cols: G U Y R P M J L F E
[176 138 137  84 162 119 141 157 103 144]  Q921
[176 177 137  84 162 119 141 137  75 167]  Q17
[176 114 137 136 162 119 141 135 103 144]  Q866
miss Q866: [135 141 176 114 162 136 103 119 144]
[137]
miss Q17: [162 119  84 167 177 137  75 137 141]
[176]
find: [176 177 137  84 162 119 141 137  75 167]
Q17
col: [157 137]
L
diff Q17: [176 177 138  84 162 119 141 137  75 167]
2, [137]

cols: S A D Z
[164 142 138 144] : Q90
[165 129 154 109] : Q42
[ 94 137 109  73] : Q804
[158 117 147 146] : Q700
[153 125 154 147] : Q577
[100 130 108 137] : Q772
col: [164 165  94 158 153]
S
diff Q577: [154 125 154 147]
0, [153]
diff Q772: [100 130 107 137]
2, [108]

cols: N C B H K W X Q
[129 124 129 129 120 111 138 112] = Q671
[115 144 128 133 134 123  75 116] = Q550
[130 128 130 124 120 126 100 134] = Q583
[129 124 129 129 115 124 116 123] = Q899
[111 123 130 128 123 159 157 134] = Q962
[130 128 130 124 138 137  97 129] = Q635
[114 133 132 117 124  99 105 126] = Q433
[122 130 126 118 122 112 103 136] = Q720
both Q433 Q899: 
[124]
miss Q671: [120 129 138 129 112 129 124]
[111]

cols: pefug Nedin nid dif teg gubam mif meb zanum
[148 139 159 151 156 147 141 157 154] = Q588
[116 142 159 131 152 147 141 131 127] = Q45
[151 124 100 160 147 133 177 154 132] = Q187
find: [116 142 159 131 152 147 141 131 127]
Q45
miss Q187: [177 151 132 124 154 100 133 147]
[160]
diff Q588: [148 139 159 151 156 147 141 157 153]
8, [154]
both Q187 Q45: 
[147]
both Q45 Q187: 
[147]

cols: folu nuna Pulez mife luf
[140 119 129 123  81] : Q770
[101 139 129 130 137] : Q856
[137 136 137 137  68] : Q276
[135 142 125 153 137] : Q129
[103 136 116 134 169] : Q566
[101 140 127 125 137] : Q505
[141 140 129 130 147] : Q570
diff Q129: [135 142 125 152 137]
3, [153]
miss Q276: [ 68 137 137 137]
[136]
both Q276 Q566: 
[136]
col: [137 147]
luf
diff Q129: [135 142 125 153 136]
4, [137]
miss Q570: [141 130 147 129]
[140]
miss Q770: [119  81 123 140]
[129]

cols: zupe Simi tinin pog Lav Kez Gote
[119 183  77  77 151  78 146] -> Q716
[125  90 154  77  89 143 104] -> Q285
[182 114 120 125  70 144  91] -> Q133
[ 78 122  90 159  76 133 165] -> Q923
diff Q133: [182 114 120 125  71 144  91]
4, [70]
diff Q133: [183 114 120 125  70 144  91]
0, [182]
miss Q285: [ 90 143 125 104  77 154]
[89]
diff Q716: [119 182  77  77 151  78 146]
1, [183]
col: [ 77  77 125]
pog
both Q285 Q716: 
[77]

cols: pegim kivo bos depev bub Kotut Votev
[127 106 137 124 130 103 144] : Q965
[108  86  81 156 121 118  85] : Q49
[110 112 121 140  94 120 145] : Q687
[129 137  91  92 141 110 129] : Q216
[146 147 137  64 135 140 147] : Q969
[155  84 142 158  80 127 140] : Q634
[ 87 133 105 116 127  82 123] : Q444
miss Q444: [133 105 116  82 127 123]
[87]
col: [127 108 110 129 146]
pegim
miss Q49: [156 108  86 118 121  81]
[85]
col: [121  91]
bos
col: [ 85 145 129 147 140]
Votev
miss Q216: [137 141 129  92 110 129]
[91]
diff Q49: [108  86  81 156 121 118  86]
6, [85]

cols: melos Mesud masoz butib teno Muter varev vel
[ 69 107 103  81  92 116 116 120] : Q955
[ 69 107 103  81 138 102 101 188] : Q185
[ 69 107 103  81  92 116 101 188] : Q868
find: [ 69 107 103  81  92 116 116 120]
Q955
diff Q868: [ 69 107 103  81  92 116 101 189]
7, [188]
col: [116 101]
varev
diff Q185: [ 69 107 103  81 138 102 100 188]
6, [101]
miss Q185: [107 102  81 103 138 188  69]
[101]
miss Q868: [ 69 101  81 188  92 107 116]
[103]

